[  27   33  -17   16   -5   10    1   10   31   16   19    3   53   34
   14   -6   43   34  -21  -30  -59 -109    3  -16  -17  -39   24   21
  -20   -4   39   31  -34]  Zum
[  0   7  38  12   1 -29 -22 -45 -35 -13 -15 -19 -50   2  -1 -16  19   2
  -5 -10  17   4   0  38  14  24 -17 -13  38  32 -46 -33  15]  kal
[-47 -22 -58   9 -33 -27  13 -60 -53 -35  26  18  44  25 -26  27  -7  25
 -36  -6  -4 -16 -23 -45  37 -42 -18 -11   7 -13 -22 -49  98]  Nud
[ 13 -14 -26 -10   9 -57  -5  -2 -27   8  40  39   2 -26  72  15   2 -26
  35  13   0  56  19 -12   8  37  11 -13   5 -19  23 -35  -8]  lugaf
[  27   33  -17   16   -5  -87    1   10   31   16   19    3   53   34
   14   -6   43   34  -34  -30  -77 -109    3  -16  -17  -36   24   21
  -20   -4   39   31  -34]  pobe
where: [-1] -> kal, 15
where: [-29] -> kal, 6
asked: [-47 -22 -58   9 -33 -27  13 -60 -53 -35  26  18  44  25 -26  27  -7  25
 -36  -6  -4 -16 -23 -45  37 -42 -18 -11   7 -13 -22 -49  98] -> Nud
where: [17] -> kal, 21
where: [98] -> Nud, 33
asked: [  27   33  -17   16   -5   10    1   10   31   16   19    3   53   34
   14   -6   43   34  -21  -30  -59 -109    3  -16  -17  -39   24   21
  -20   -4   39   31  -34] -> Zum

[  0   9 -23 -33  21 -22 -26  28  19   1   4  24 -40 -16  29  -5 -35   9
 -24 -17  10   8 -37  19 -21   6  -5  13  -6 -23  18 -31 -87  15 -58 -12
  43  15 -50 -46  13 -14  -3 -18 -35 -31  24 -22  16  35   5 -37  -3  18
  50 -52   0 -25  14  49 -21  -2  22]  tede
[ -8  -2  10  16 -13  18   7 -16 -17   4  -4 -16  31   6 -19   1  22  -5
  19  14  -8  -8  14 -16   8  -4   3  -5   4  10  -8  25  48 -13  41   8
 -30 -12  40  25   5   6   2   9  20  26 -11  17 -14 -23  -6  19  -7 -14
 -34  36   4  16  -7 -32  18  -5 -18]  Pel
[ 31 -10  29  31 -22  20  33 -22   8 -31  18 -21   5  12   6 -12  35   1
  18   7  -1   1  50 -23   7   4  -9 -22  14  17  -6 -15  77   6  35   5
 -28   4  23  47  -5   2   0  23  55  17 -32  22  -3 -21  -4  41  -1 -20
 -27  24 -13  44 -26 -22  -5  24   4]  gir
[-31   7 -23 -23  15  -9 -30  13 -13  28 -16  11   8  -9  -9   8 -22  -3
  -7   0  -2  -5 -42  11  -8  -5   7  18  -9 -14   4  23 -53 -10 -14  -1
  13  -8  -2 -33   5  -1   0 -16 -41  -4  25 -11  -5  11   0 -29  -7  10
  11  -7  13 -32  22   7  12 -24 -11]  rutov
[ 24   5  30  36 -12  -2  54 -24   2 -12  -8  -9   4  27 -29  21  15 -12
  -3   1   2  12  58  12  44  -3   9 -18   1  33 -30   5  77   0  18   6
 -12  -2  -6  39  19  23   9  13  26  -7 -26  -9   7 -19   6  33  45   7
 -22  19  -7   9 -15 -29   0  25   1]  vud
[-40   1 -38 -44  19  -5 -61  27  -9  28  -5  14   1 -27  16 -10 -27   9
  -4  -1  -2 -12 -73  -1 -38  -1  -2  26  -7 -34  25  11 -95  -6 -24  -4
  18  -4   3 -51 -12 -19  -7 -20 -46   3  37   0  -8  22  -5 -44 -38   2
  24 -20  15 -29  24  28   8 -35  -7]  Sab
[ 31 -10  29  31 -22  20  33 -22   8 -31  18 -21   5  12   6 -12  35   1
  18   7  -1   1  50 -23   7   4  -9 -22  14  17  -6 -15  77   6  35   5
 -28   4  23  47  -5   2   0  23  55  17 -32  22  -3 -21  -4  41  -1 -20
 -27   2  -5  22  -7   4  -4   3   3]  Lafo
[ 22 -10  20  21 -18  18  18 -15   5 -24  18 -17   6   4  10 -15  29   3
  19   7  -2  -3  34 -23  -1   4 -10 -16  12   9   0 -13  55   4  29   3
 -24   4  24  35  -9  -3  -1  18  44  18 -24  23  -4 -17  -5  31 -11 -21
 -21  20 -10  38 -21 -15  -3  16   2]  rido
[  0   3 -23 -33  21 -22 -26  28  19   1   4  24 -40 -16  29  -5 -35   9
 -24 -17  10   8 -37  19 -21   6  -5  13  -6 -23  18 -31 -87  15 -58 -12
  43  15 -50 -46 -11 -14  -3 -18 -35 -31  24 -22  16  35   5 -37  -3  18
  50 -52   0 -25  14  49 -21  -2  22]  kav
[  7   6   0   0   8 -15  13   3   8   0  -6  10 -17   5  -5  12 -15  -2
 -16  -8   5   9   6  19  14   1   4   0  -5   6  -8  -9 -11   5 -23  -3
  18   4 -31  -8   8   7   3  -4 -12 -22   2 -19  12   9   7  -6  24  16
  16 -17  -2 -16   3  11  -9   8   9]  galef
[ 20  -8  10   7  -8   9   7  -3  13 -21  -6  -7 -10  -1  20 -16  14   7
   7  -1   1   1  17 -15  -9   6 -10 -10   9   0   7 -24  19  10   5  -2
  -6   9   3  16 -11  -7  -3  10  27   5 -12  13   2  -2  -2  15 -11 -13
  -1  -2 -10  25 -13   5 -10  13  11]  zotu
asked: [  7   6   0   0   8 -15  13   3   8   0  -6  10 -17   5  -5  12 -15  -2
 -16  -8   5   9   6  19  14   1   4   0  -5   6  -8  -9 -11   5 -23  -3
  18   4 -31  -8   8   7   3  -4 -12 -22   2 -19  12   9   7  -6  24  16
  16 -17  -2 -16   3  11  -9   8   9] -> galef
asked: [ -8  -2  10  16 -13  18   7 -16 -17   4  -4 -16  31   6 -19   1  22  -5
  19  14  -8  -8  14 -16   8  -4   3  -5   4  10  -8  25  48 -13  41   8
 -30 -12  40  25   5   6   2   9  20  26 -11  17 -14 -23  -6  19  -7 -14
 -34  36   4  16  -7 -32  18  -5 -18] -> Pel

[ -16  -20  -10   50  -66  -99  -88  -19  -39  -15  -67   22  -12   16
  -54  -53   -5  -63  -83  -13    2  -50  -35  -18   30  -67  -46  -17
  -80  -53  -24 -103  -36    5  -34   39  -11    1  -59] = kozu
[ -30   25  -54  -43   35  125  -19   -7  -57  106   21   28    3   10
  -34  -15 -110   36   93   60   83   85   13  -67  -58  -31  -58   27
  -47  -64  -13   55   88   92  -19  -54   30  -16  -23] = tinep
[ -55   13 -111  -44   31  -84  -81  -64  -49   19  -24   90  -67   30
  -52  -72  -35  -96  -39  118   82  -39  -23 -110   -1  -69 -105  -35
  -83 -113 -110   -9  -73    8  -38  -18   -9  -54  -60] = murir
[102  21  46  65  21 -96  35  35  65 -74 -22 -37 -70 -45  69  86   9 -73
 -20 -15 -92 -64  63  39  22   2  70 -16  49  66  70 -40 -60 -75  16  59
  22  56  62] = vini
where: [10] -> tinep, 14
where: [-30] -> tinep, 1
where: [-63] -> kozu, 18
where: [-37] -> vini, 12

[-66 -22 -75 -67 -73   7 -79]  sikun
[-66 -74 -60   8  10  75  40]  gunun
[109 -63  30 -30 -28 -47 -64]  fimad
[34 11 23 66 65 23 23]  dez
[-66  64 -60  22 -12 -40 -34]  siv
where: [65] -> dez, 5
where: [-67] -> sikun, 4
where: [66] -> dez, 4
where: [109] -> fimad, 1
where: [10] -> gunun, 5
where: [-75] -> sikun, 3

[-11 -82 117 -30 -76  61 -17 -84 -66 -83  15 -50  53 -54 -84 -64  25 -33] : tumev
[-11 -82 117 -30 -76  61 -17 -84 -66 -83  15 -50  53 -54 -84 -64  25  56] : zizer
[-63 -75 -33 -95 -34 -38  17  20 -16 -31 -52 -94 -51 -91 -17 -91 -59 -80] : loz
[-11 -82 117 -30 -76 -81 -17 -84 -66 -83  15 -50  53 -54 -84 -51  25  37] : sanab
where: [-59] -> loz, 17
where: [-38] -> loz, 6
asked: [-11 -82 117 -30 -76  61 -17 -84 -66 -83  15 -50  53 -54 -84 -64  25 -33] -> tumev
asked: [-11 -82 117 -30 -76 -81 -17 -84 -66 -83  15 -50  53 -54 -84 -51  25  37] -> sanab
where: [-16] -> loz, 9

[ 10 -11 -35 -24 -17  19   5 -24  -6 -32   2   4 -29 -10 -43 -29 -26  30
   9 -12   4   9 -17  17  -3 -35 -23  -5   9  -7  24] = suzod
[  22   23 -107   13  -19  -20  -48  -56   59  -25  109   54  -59 -104
   28   17  -26   18    2  -30  -28   23  -81   45   54  -38   37   74
    0  -30    7] = zop
[  1 -30 -31   0 -27  39 -16 -19 -21 -23  17  10  18 -21 -60 -48   7  41
  -3 -37  21   7 -21   1  -7 -27  -6  19 -25 -13  24] = Kova
where: [-107] -> zop, 3
where: [-13] -> Kova, 30

[ -47  -15 -118    5] -> veli
[   4  -15 -118    5] -> suti
[ -22   29 -118   14] -> Pur
[  37  -46 -118   22] -> zal
[ -41   -7 -118    0] -> gov
[  23  -43 -118   20] -> kopip
[  20  -49 -118   30] -> romab
[ -16   32 -118    9] -> Topu
[  40  -46 -118  -21] -> fof
[ -16   29 -118   22] -> Fem
asked: [   4  -15 -118    5] -> suti
where: [-22] -> Pur, 1

[-57  -1 -50 -15  -1 -60 -53 -17 -33   2 -19 -34   1   5 -26   0 -30   2
 -25 -52 -45 -20 -34 -31 -48 -20 -10 -52 -20 -24 -60 -27 -37 -44 -42 -29
 -36   3 -57 -13 -41] -> sedaz
[-104   78  -75   24   63 -107  -85   29  -30   72   20  -22   71   95
   -9   72   -8   89    5  -92  -55   21  -29  -26  -70   14   37  -87
  -14    6  -95  -14  -39  -52  -51   -8  -34   78  -92   44  -44] -> rumo
[-50  -4 -52 -15 -10 -58 -52 -20 -34  -2 -23 -38  -6   2 -27 -10 -26  -5
 -23 -51 -46 -23 -34 -30 -46 -23 -19 -55 -21 -27 -58 -36 -38 -39 -42 -33
 -35  -5 -60 -17 -43] -> Keziv
[-67 -59  24 -56   1 -12  -2  26 -15 -68 -13   1 -24 -55 -63 -33 -25 -30
 -64 -37  14 -16 -71 -57 -42  -6  15  26 -68  19   4  12 -37 -59 -51  37
 -21 -15  29 -16 -14] -> novos
[-51 -65   7 -47 -13 -10  -4   5 -19 -62 -24 -16 -34 -57 -57 -42 -31 -43
 -57 -12   1 -11 -61 -45 -37 -18 -42  16 -61  -2  -8  -1 -34 -58 -49  11
 -20 -26  11 -27 -19] -> Zela
[-50  -4 -52 -15 -10 -58 -52 -20 -34  -2 -23 -38  -6   2 -27 -10 -26  -5
 -23 -51 -46 -23 -34 -30 -46 -23 -19 -55 -21  14   2  10 -34 -59 -51  34
 -17 -17  26 -14 -16] -> kobu
[18 14 13 35 37 16 19 34 25 33 20  6 36 26 15 19 23 15 15 19 17 15  3 25
 11 29 39 21 18 27 -6 22 13  2  0 24 26 41  4 17  4] -> Lalot
[-84 -83  42 -63  12  -3  13  46  -9 -86 -12   4 -26 -72 -79 -38 -29 -36
 -81 -37  29 -20 -91 -66 -50   0  35  53 -89  31   8  30 -39 -82 -67  59
 -13 -10  48 -14 -14] -> Pup
[ 1 35 52  8 40 21 30 56 33 13 41 53 32 30 17 34 38 46 18 12 44 43 17  8
 18 37 40 38 16 50 53 39 23 28 25 59 24 30 52 45 41] -> Pavuf
[-82  58 -62  20  52 -92 -72  23 -22  60  11 -23  62  70  -6  56  -9  66
  -3 -74 -50  11 -29 -21 -61  12  32 -71   6   4 -84 -12 -35 -58 -49  11
 -20 -26  11 -27 -23] -> rovaz
[-72 -72  23 -51   3  -7   6  30 -14 -73 -18  -6 -27 -62 -66 -34 -29 -34
 -68 -34  16 -23 -76 -56 -45  -6  22  36 -76  17  -3  17 -36 -72 -60  39
 -14 -13  30 -16 -19] -> Rivo
[-82  58 -62  20  52 -92 -72  23 -22  60  11 -23  62  70  -6  56  -9  66
  -3 -74 -50  11 -29 -21 -61  12  32 -71   6   4 -84 -32 -35 -44 -46  -8
 -31  64 -82  28 -44] -> laz
asked: [ 1 35 52  8 40 21 30 56 33 13 41 53 32 30 17 34 38 46 18 12 44 43 17  8
 18 37 40 38 16 50 53 39 23 28 25 59 24 30 52 45 41] -> Pavuf
asked: [-51 -65   7 -47 -13 -10  -4   5 -19 -62 -24 -16 -34 -57 -57 -42 -31 -43
 -57 -12   1 -11 -61 -45 -37 -18 -42  16 -61  -2  -8  -1 -34 -58 -49  11
 -20 -26  11 -27 -19] -> Zela
asked: [-84 -83  42 -63  12  -3  13  46  -9 -86 -12   4 -26 -72 -79 -38 -29 -36
 -81 -37  29 -20 -91 -66 -50   0  35  53 -89  31   8  30 -39 -82 -67  59
 -13 -10  48 -14 -14] -> Pup
asked: [-50  -4 -52 -15 -10 -58 -52 -20 -34  -2 -23 -38  -6   2 -27 -10 -26  -5
 -23 -51 -46 -23 -34 -30 -46 -23 -19 -55 -21 -27 -58 -36 -38 -39 -42 -33
 -35  -5 -60 -17 -43] -> Keziv

